Small tables with named rows and columns. After each table, cells are looked up by row and column.

suf
columns: lir, lige, rad, samen, fabap, mifafe, kure
budugi: [172, 218, 217, 195, 122, 234, 104]
dadave: [119, 74, 74, 96, 170, 57, 187]
lonopa: [172, 218, 217, 195, 122, 234, 104]

What is the kure of lonopa in suf?
104
What is the rad of budugi in suf?
217
What is the samen of lonopa in suf?
195
What is the mifafe of dadave in suf?
57
What is the lige of lonopa in suf?
218
What is the lir of lonopa in suf?
172
What is the lige of dadave in suf?
74
What is the mifafe of budugi in suf?
234
What is the lige of budugi in suf?
218
What is the kure of dadave in suf?
187
What is the rad of dadave in suf?
74
What is the lir of dadave in suf?
119

suzo:
|  | bosi | viro | lup | mef | kibomuf | desu | lofo | vepode | pokeliv | dor |
|---|---|---|---|---|---|---|---|---|---|---|
| pupizu | 43.07 | 45.78 | 35.47 | -74.49 | -9.47 | -14.60 | 16.02 | -29.75 | -18.84 | -15.73 |
| mut | 7.21 | -21.21 | -20.75 | -41.57 | 33.87 | -6.27 | 6.88 | 25.10 | -1.23 | 59.34 |
| sopi | 56.12 | 68.68 | 48.42 | -18.52 | 10.03 | -20.23 | -72.22 | -41.34 | -6.09 | -8.49 |
| guneko | -19.02 | 22.38 | 6.72 | 78.10 | -15.54 | 9.42 | -19.62 | -19.06 | 5.40 | 12.02 |
| kebidaf | 61.87 | 42.02 | 2.44 | -23.56 | 1.70 | 1.06 | -73.05 | -28.64 | -12.25 | -27.65 |
| vizom | 64.46 | 68.36 | 31.65 | -54.65 | -21.26 | 23.13 | -6.14 | 5.60 | 3.28 | -68.23 |
| kiv | 24.05 | 50.94 | 29.61 | 2.59 | -3.03 | -19.68 | -91.16 | -5.32 | -1.92 | -63.18 |
| petup | -47.21 | -19.75 | -10.07 | 58.15 | -10.31 | 31.69 | 15.02 | -48.46 | -11.41 | 13.53 |
| tigunar | -24.21 | -14.76 | -10.85 | -14.80 | 2.98 | 20.44 | 87.94 | -9.29 | 0.60 | 3.05 |
| diz | -41.20 | -68.12 | -49.30 | 94.81 | -12.82 | -0.69 | -17.52 | 13.93 | -6.23 | 24.57 |
| pimur | -1.94 | -22.18 | 39.25 | -45.19 | 2.55 | -22.34 | -57.81 | 63.07 | 2.15 | 12.06 |

What is the pokeliv of mut in suzo?
-1.23
What is the lup of vizom in suzo?
31.65
What is the vepode of diz in suzo?
13.93
What is the desu of vizom in suzo?
23.13
What is the bosi of mut in suzo?
7.21
What is the kibomuf of tigunar in suzo?
2.98
What is the kibomuf of diz in suzo?
-12.82
What is the pokeliv of guneko in suzo?
5.40
What is the desu of diz in suzo?
-0.69
What is the bosi of pimur in suzo?
-1.94

